The same turns and mirrors carry the whole set onto itself, and each row onto the other rows of its family. Which rows share a family with each named row? Give them in list order.
These 36 rows form 6 families of 6 rows each.
q295: [ 11 -32   0  10  22  31 -24  -3   5  -5]
q794: [  9  11 -14 -25  -2  12 -37 -26  13  -7]
q411: [ -6 -26  14   0 -26  49  -6  -8  -1 -16]
q285: [-17  17  -7 -14 -18 -36 -13  20  -8 -45]
q261: [ -9 -20   6  10  15 -33  -1  26 -10 -34]
q50: [ -2   8 -19 -18  23  18 -33  -3  20 -12]
q306: [-13  12 -19 -18  21 -25 -19  12   9 -25]
q497: [  3 -26 -13  23 -41  34 -26   6   8 -46]
q893: [ 41   0   7   8 -26  39 -13 -12  -7 -23]
q551: [-20 -16  -4 -12  28   2   9   3   7  -8]
q209: [ 12 -37  12  13 -21  43 -24  -3  -6 -19]
q759: [-12 -23   3  -6  13  37  -1  -8  12  -4]
q524: [-14   8   6  -6 -55  -8 -22  15 -14 -48]
q289: [-27 -15  18   1 -33 -16  16  18 -19 -37]
q510: [-11 -14 -29  13  18 -18 -10  22  16 -42]
q983: [ 36   4  13  13 -45  12  -3  -2 -19 -42]
q290: [ -1 -19 -30  12  24  14 -21   9  26 -27]
q599: [ -2  18 -15 -27   9 -18 -25 -15  11 -12]
q233: [ -6 -22  -9  24 -46   2 -14  20  -4 -62]
q8: [ 26   9  10  10 -24 -21   8  10 -25 -50]
q25: [ 42   2  -3   3  12  32  -8 -11   3 -17]
q384: [  2 -32  20  19 -48  13 -20   7 -21 -38]
q298: [ 10   9  -4 -18 -34  24 -38 -28   7 -13]
q269: [  5   1 -14 -13 -16  46 -42 -11  14 -11]
q481: [ 25  12  -2   5  11 -28   8  10 -13 -36]
q364: [-15 -25  21   3 -48  26   4   3 -17 -33]
q813: [-28 -13   7  -5   6 -22  17  14  -6 -29]
q197: [  0 -24  -3   7  39  -5 -12  10   3 -13]
q978: [-15 -13 -17  19 -18 -25  -9  28   2 -55]
q540: [ -7  17 -10 -22 -11 -37 -20  -4  -1 -26]
q729: [  4  13   5 -18 -53   4 -30 -19  -7 -30]
q173: [ 33   6  -8   2  30  -2   2   1   2 -19]
q296: [  0   1   2  -5 -52  32 -37  -1  -2 -33]
q919: [ -4  17   2 -16 -44 -29 -21  -7  -9 -36]
q419: [  5 -25 -24  17  -4  41 -29   0  21 -26]
q442: [ -6 -26  17  17 -26 -21  -4  21 -26 -46]

Which other rows belong to the same family as q551? q411, q759, q289, q364, q813
Which other rows belong to the same family as q919? q794, q599, q298, q540, q729
Which other rows belong to the same family as q442? q295, q261, q209, q384, q197
Which other rows belong to the same family as q25? q893, q983, q8, q481, q173
Which other rows belong to the same family as q978? q497, q510, q290, q233, q419

The same turns and mirrors carry the whole set onto itself, and each row onto the other rows of its family. Which rows share a family with each named row? Give them in list order.
These 30 rows form 10 families of 3 rows each.
q476: [ 29  -6  36   5 -11 -24 -26  25  17  -2  25  14 -28  19  13 -32   1 -10
  25  36  19 -22  14 -22  16  10 -12   4  13 -24  14]
q598: [-15 -31   9  17 -34  26   7  44  35  25  -4   9  -5 -10 -22 -39 -13 -22
  -3 -15   1  10 -23 -24  11  12   8  -6  32   8 -21]
q223: [-11   7  -1   2   2  13 -24  14  20  15  -3   4 -48 -10 -20 -31 -57 -23
  12   0 -25  18 -35 -33   4  -8  23 -24  14  -3   1]
q600: [-35  10   0  -9  14  -4  13 -19  55  -6 -13  24 -15  -2 -12  11   1  -6
  32  15  -3  12 -24   4  38  18   9 -37  -5 -35   0]
q881: [-10 -37  33  -7   5 -26   8   8  41 -19  21  27  10  -3  -6  -1  -2   0
  22  26  28  16 -10 -18  28   3 -16  -8   2 -16  -4]
q252: [-11 -52  15 -16  -4   7 -16 -14  -7   4  -4  22 -38  -4  22  31 -16  -7
  21   1 -22   6 -15  12  45   7 -39  12   2  23   2]
q760: [  6 -36  26  -8   0   7 -18 -16 -11   9   3  23 -47   3  33  24  -8  -5
  17   8 -19 -16  -3  16  37  15 -44  23   4  10  11]
q579: [-12  39   2  12 -21  17  -3  11  15 -23  18 -15 -25  32  -6 -20   9 -46
 -10  -9 -20  20 -39  30  66  19 -16  20   1  11  12]
q907: [  8  20 -12 -46 -16  27 -22  21 -41   7  22  19 -35   9   2 -17 -16 -31
 -13   0 -14  19   2   7   3  -4 -14   6  49 -13  -6]
q256: [ -6  27   1 -48  -1  20   4   0 -18  -7  22  32 -15  12  13   5  24 -23
  -4   9   7   9   9  30  19  15 -29  10  41 -34  -3]
q961: [  0   0   9  19 -45  18  -5  46  33  26  -9   7 -20  17   2 -42  29 -26
  18   2  11 -24   4  -6  29  36   2  -2  32 -13  -5]
q992: [-12   6  -7   8  -8 -24  -3  -5  45  -9   1   4 -45  46  -5  15  17  -1
  21  24  -8  -6 -28  38  17  11  13  46  29  17 -18]
q930: [  1 -36   6 -11 -26 -23 -36  41  12  -6   9   5 -20   7 -13 -26 -28 -17
  32  21   6  23  -9 -41  29  -9   3 -22  14  10  -4]
q43: [  6  23   9  21  -9  18   6  -2  14 -12  27 -11 -22  17 -21 -23 -28 -32
 -37 -16 -39  25 -42  25  35   0 -11  14  -7   5   9]
q175: [  6 -41  10 -14 -14   8 -34  -3 -21  13  -5  14 -55   5  27  17 -22 -12
  23   4 -29  -6  -6   7  40   7 -33  13   7  24   8]
q277: [-41  -6   1  -1   2  16 -45   1  35  13  10 -30 -33   3 -22  21  -6 -10
 -22  -7 -18  16 -12 -20  28   3  20 -13  38   5  16]
q911: [-20 -13  -8  27 -20  10  15  27 -30 -22 -13  24 -19  32   9   3  -4  -9
  21  17 -12  30 -22 -30   4 -28 -11  14 -10   0 -25]
q355: [ 12  31   5  -6 -16   7  56   4  24  27  36  40 -19  25   2   2  10 -53
   4   8 -12  22 -10  10  18  -3 -26 -10  10 -33 -11]
q959: [  9  30  -9  12 -22   2   5 -11  22 -14  10 -11 -20  33 -19  -8  -3 -24
 -17  -4 -43  15 -24  45  59  13  -6 -14 -20 -14  11]
q935: [-16  48  27   9  13  18 -18  15  28   3   9  10 -52  12  20 -30   9 -34
  31  16  15 -20 -20 -15  23  28  -2  19  26 -20  19]
q581: [ -7  -5   3  32  -9   4  30   9 -19 -21  -9  32 -13  35  15  11  10   4
  16  25 -10  12  -9 -14  -2 -20 -17  14 -19 -26 -19]
q404: [ 18  40  -9  -9 -37  11  25  29   4  35  30  26 -42  36   6 -17   3 -69
  15   7 -19  20  -9  -4  23  -5 -17 -10  22 -15  -8]
q229: [ -2   3  -3  15  -9 -15 -16   7  31   0   9  -3 -57  39 -11  -3 -13  -7
   7  17 -19  -2 -35  21  -3  -3  19  55  37  31 -19]
q260: [-13  -2 -23 -57 -10  15   3  -1 -18  -4  10  29  -6  -2 -13  13 -10 -16
 -10   0 -16  41  -3  22  17  -5 -13 -21  32 -22 -18]
q766: [-37   1  15   3  17  11 -24 -20  50   8  14 -18 -23   5 -13  34  16   3
 -24   2  -8   0  -1  -1  27  14  10  -8  30 -20  21]
q553: [ -2   6  -6  32 -27   6   5  28 -35 -16 -13  22 -32  49  22  -3  13  -9
  28  27 -12   6  -4 -22   6 -18 -12  16 -10 -15 -14]
q258: [  0 -25  13  18 -24  10  29  12  54  24  -9  23   7  -2 -17 -19  12   0
  -2  -1   1 -11   1   8  14  26   2 -22  11 -33 -16]
q776: [-23  18  11   7   2  15 -51   1  31  17  15 -31 -47  18  -4  13  15 -12
 -18   4 -11 -13   6 -11  26  17  14  -1  41 -11  29]
q123: [ -5 -12 -17   7 -10 -27  -4 -11  42  -2  -3   3 -42  36 -24  15 -15   7
   9  19 -29   8 -32  33   4  -5  24  25  22  19 -27]
q521: [ -6  15 -11 -15 -27  12  44  20  15  25  29  31 -20  16 -11  -2 -11 -64
   8  -3 -19  49 -28  -8  23 -17 -17 -17  17  -4 -21]

Which other rows belong to the same family as q579? q43, q959
Which other rows belong to the same family as q404? q355, q521
Which other rows belong to the same family as q600? q223, q935
Which other rows belong to the same family as q260? q907, q256
Which other rows belong to the same family as q598? q961, q258
Which other rows belong to the same family as q229? q992, q123

The same turns and mirrors carry the whole set onto itself, and each row onto the other rows of its family. Which rows share a family with each named row? Give them in list order.
These 15 rows form 3 families of 5 rows each.
q42: [-11   8  25  11 -17  16   8  17  -1  17   8  41  -8  17 -12 -15   0 -16
 -12  21 -15  19  -1 -19 -12 -13   2  -5   8  -4 -24   0  31  15 -69  -5
 -22]
q187: [ 18  -1  12  -5   6  -6  -6 -21 -19 -19  27 -45  17   1 -10   8  -8  16
 -24  -2  -3 -12 -13  19  -2  27 -13 -30  28  -6  28 -15   3  -4  27  -8
  16]
q732: [  6   6  35  -5   2 -57   2 -25   9  -4  15  -3  -1   2   2  -8   5 -18
  49   0  -7  15  11 -24 -17   8 -23  14   1 -26 -21  -5  11  -9  -2 -11
   4]
q738: [-16 -10  15  16  -6   0  12  28  10  24  12  43  -8  18 -15 -20  10 -19
  -8  11 -15  21  -4 -24   0  -4   0 -15  -2 -20 -16   0  38  23 -58  -5
 -13]
q227: [-17  13 -52  27  11  13  18  39 -23  35 -20   9 -21 -16  -6  18  -9  17
   9 -17   8  14  -7  -8 -17 -25   1 -23 -22  27 -24  18  -2  20 -13  -8
  19]
q383: [  7   8  40  13   3 -41  -8 -24  11  -9   5   5 -12  -9   9  -4   6 -20
  46   5  -6  15   4 -39  -7   9 -32  19  17 -16 -11 -10   3 -24   2 -16
   7]
q861: [-22  11 -47  26   8  20  13  31 -16  33 -20  14 -31 -18  -5  22  -1  12
  -1 -18  10  24 -18 -12 -19 -30   4 -26 -22  16 -13  21  -3   5 -31   3
  25]
q70: [ 18   0   7 -11  13  -5  -7 -31 -11 -15  21 -37  16   2 -11  17 -19  12
 -19   5   1 -28  -5  25  -7  27 -13 -15  30  -2  14  -7  -2  -6  38  -7
   5]
q214: [-12  10  14  28 -14   7   2  14   1  22  14  31 -11  21 -12  -9   9 -27
  -8  20 -12  33 -12 -28  -3 -10  -5 -11   4 -16 -20   0  24  23 -64  -4
 -21]
q32: [  9   9  40   3  -2 -43  -6 -23   4 -10  11  -2  -5   3  -8   2   4 -23
  46   7  -8   7   1 -34   9  16 -36  16  10 -24 -19  -6   0  -9   3 -12
  -8]
q224: [-22 -13 -25 -15   1  36 -25  10   4 -20 -12 -11 -16  -6  24   9 -10  -1
 -19 -11  12 -12   5  29  18 -18  10   9 -47  -1  20  -1  -7   1  30  22
   5]
q963: [-22  -4 -19  -9 -13  35 -22  15   1 -26 -21  -5 -14 -22  24  21 -17   2
 -16  -6  10  -6   2  41  17  -8   9   2 -38  18  24  -5  -5 -21  23  15
   8]
q976: [-15  -6 -29 -12   4  40 -16   8   7 -20 -29  -4 -25  -2  19  20 -10   5
 -27 -20  15 -14   3  35   8 -13  12   6 -29  11  20  -6  -1 -11  27  23
   7]
q304: [-28   4 -48  30   9  17  20  43  -9  29 -14  16 -20 -39 -14  16 -10  10
   0  -6   9  15 -12 -18 -12 -21   6 -28 -17  24   2  19  -1  14 -18   1
  25]
q282: [ 19  -3   6 -11  -3  -9 -18 -30 -13 -17  22 -48  19   3   3  14 -16  13
  -8   7   0  -8  -2  33 -14  27  -6 -19  29  10  16 -12  15  -5  26 -17
   3]

Which other rows belong to the same family as q214? q861, q70, q32, q976
Which other rows belong to the same family as q304? q732, q738, q963, q282
Which other rows belong to the same family as q383? q42, q187, q227, q224

The same turns and mirrors carry the whole set onto itself, and each row onto the other rows of its family. Which rows share a family with each named row? Give them in list order.
These 36 rows form 6 families of 6 rows each.
q347: [ -2  10  29   1 -16  27 -23   0]
q706: [  2  20  15  -4 -26 -17  28  14]
q879: [ -7  11  15  -3   0 -28  31  25]
q957: [  0 -27  -4 -33   6 -17  31   2]
q479: [ 30 -14 -11  25   9  -1  17  40]
q507: [  7 -13  16 -15  15  25 -13 -28]
q646: [  1 -27  15 -26  30  23   2 -12]
q118: [  7 -17 -12 -28  13 -16  38  14]
q192: [17  3 -3 18 -7 -8 25 48]
q65: [ -4 -22  -3 -13  20 -25  31  23]
q892: [  5  22   6 -12 -13 -17  38  19]
q145: [ 19  19  21  12 -14  34 -11   1]
q99: [  7 -31  -8 -18  23  -9  30  32]
q612: [  8 -14  -4  19   4  42 -18   7]
q127: [ 13  15  22   9  -7  25 -17 -17]
q747: [ 16 -23   0  16  -2  33 -28  10]
q204: [ 16 -18   3 -29  13 -22  35  20]
q848: [  3  30  29  -3  -6 -10  25  22]
q575: [-10 -20   9 -16  17  38 -13 -10]
q819: [ 4 28 35  4 -8 23  0 -1]
q389: [ 34 -12 -10   5   0 -18  28  37]
q995: [  3  -5  25 -29  11  31  -4 -17]
q947: [  3 -25   8 -31  31  -8  26  11]
q473: [ -6 -26   1 -30  14  17 -16 -12]
q637: [ 24 -22 -23  18 -11  -9  20  28]
q317: [ -8  14  23   3  -7  38 -14  -3]
q112: [ 17 -15 -16  21  -7  23 -25  13]
q200: [ -7  23  21  -5 -19  15 -17  -4]
q631: [ 10  -8  -8  19   3 -22  25  39]
q331: [ -5 -25  17 -23   9  27 -20 -10]
q104: [ 27 -27  -5   5  13  39 -13   2]
q386: [ 26 -16  -3  17   7  31 -20 -11]
q566: [ 17  16  16 -11 -11 -23  33  26]
q798: [ -8  13  23 -22   1 -14  33  26]
q422: [ 25  -6 -22  11  -5 -11  32  32]
q313: [ 29 -16  -6  30   9  32  -8  15]

Which other rows belong to the same family as q507? q879, q65, q127, q631, q386
Which other rows belong to the same family as q892? q347, q118, q747, q331, q422
Which other rows belong to the same family as q566? q612, q204, q575, q389, q317
Which other rows belong to the same family as q145? q192, q99, q995, q104, q798
Which other rows belong to the same family as q957? q706, q473, q637, q112, q200

The same turns and mirrors carry the whole set onto itself, and each row onto the other rows of its family. Which rows share a family with each named row? Give them in list order.
These 32 rows form 4 families of 8 rows each.
q822: [-49  13 -14   0  28   2  -8  -9   6 -55   0  -5   0  24  14   4  37 -25
  -2 -12  17]
q981: [-47  -8 -27  34  14  17  14  40  -2  -9 -29  -9 -12   9  48  24  57  25
 -30  26  32]
q640: [-34  22 -32  28  23   9  42  49 -14  10 -41  23   2   8   7  23  22  20
 -22   8  50]
q335: [-51 -22 -29  27  21  17   5  47   0 -15 -37 -15 -14  16  31  19  61  18
 -29  33  27]
q357: [-39 -18 -32   8  11 -16  41  59  13  13 -30  30  -4  20 -12  38  19  67
 -14   0  18]
q626: [-27  14 -12 -30  12 -21  21   5  27 -26  -1  35  -5  34 -33  17   5  21
   6 -37   9]
q923: [-53 -36 -12 -15   3 -17 -11  -6  39 -53   2  -3 -14  26  -2  11  30  23
   1 -12 -14]
q10: [-29 -21 -26  -3   6  -6  34  60  21  17 -38  24 -19  26 -16  33  28  66
 -20   7  18]
q477: [-44  10 -11   4  17   6 -10 -15  12 -51  -9  -6  -8  12  17  -7  32 -25
  -7 -11  18]
q812: [-42 -35 -14 -18  12  -9 -12 -12  34 -43  10  -9 -16  36  -5  20  34  30
  -6 -23 -12]
q508: [-36  20 -24   2  15   6  -7 -14   8 -47   3 -11  -6  21  23   0  31 -19
 -15 -18  20]
q279: [-47 -36 -25   4  14  -8 -14  42 -18 -18 -36   4   0  36  17  31  46  61
  20   9  24]
q783: [-35  21 -29  19  16   1  38  40 -12  17 -44  19  -7  18   4  35  17  24
 -22  10  59]
q242: [-38   6 -14   1  24  15 -11 -22   9 -46   0 -16 -12  23  14   6  37 -17
 -13 -15  18]
q115: [-50  -9 -26  29  17  17   9  43  -6 -17 -47 -14  -5  20  41  24  58  20
 -24  26  22]
q293: [-31  -2 -12 -24  13 -25  17  -1  22 -26  -6  16  -7  36 -37  17  -5  26
   3 -44   6]
q808: [-30   0 -13 -29   2 -27  16  -2  31 -21  -9  31 -11  24 -35  12   4  24
   4 -36  11]
q716: [-53 -30 -12 -15   7 -16   0   3  43 -50  14  -1 -10  32  -4  16  43  24
   2 -18 -17]
q970: [-43 -32 -17   6  14 -15  37  53  13  13 -38  18 -14  23 -13  40  21  70
 -11  -1  18]
q561: [-44 -31 -12  -9  11 -11  -8  -1  34 -51   9 -12 -12  27   6   6  34  28
  -4 -29 -20]
q771: [-51 -39 -34  11  18 -12  -8  46 -16 -18 -18  14   4  25  15  29  37  65
  17  10  25]
q921: [-24  22 -28  12  26  11  26  48 -16  11 -51  21  -9  18   1  20  23  16
 -26  14  54]
q679: [-43 -36 -21  11  24  -7 -20  43 -18 -17 -26   9  -1  27  28  31  32  62
  12  10  25]
q265: [-57 -14 -34  38  21  15  14  43  -9 -22 -28  -8   0  10  39  20  51  25
 -22  30  27]
q825: [-36 -18 -28  -4   2 -16  36  55  15  13 -47  23  -8  33 -11  43  29  68
 -13   1  16]
q370: [-40 -36 -30   1  16  -7 -24  47 -14 -11 -25  11  -6  37   8  29  37  57
  18  16  32]
q663: [-26  26 -13  -3  16  11  38  -9  38 -16 -14   0 -19  18 -14  14  20 -15
 -44 -24  12]
q402: [-35  25 -20  -2   3  -3  51  -4  39 -17 -11  -1 -18  18 -19  10  20 -11
 -39 -29  15]
q573: [-37  29  -9  -4  17   2  49   5  41 -28 -13   9 -13  13 -11   7  29 -16
 -41 -21   5]
q960: [-26  26 -26  15  16   7  37  47 -12  15 -57  21  -2  18   9  27  32  21
 -21   2  48]
q513: [-20   2 -12 -27  12 -16  16  -6  28 -12  -4  22 -14  33 -38  23   6  26
  -6 -45  10]
q833: [-33  28 -14  -6   5  -3  40  -2  45 -20 -19  13 -15   7 -10   6  16 -17
 -41 -19  10]

Which other rows belong to the same family as q921? q822, q335, q626, q10, q716, q370, q573
Which other rows belong to the same family as q970? q981, q508, q783, q293, q561, q679, q402
Which other rows belong to the same family as q771? q640, q357, q812, q242, q265, q663, q513

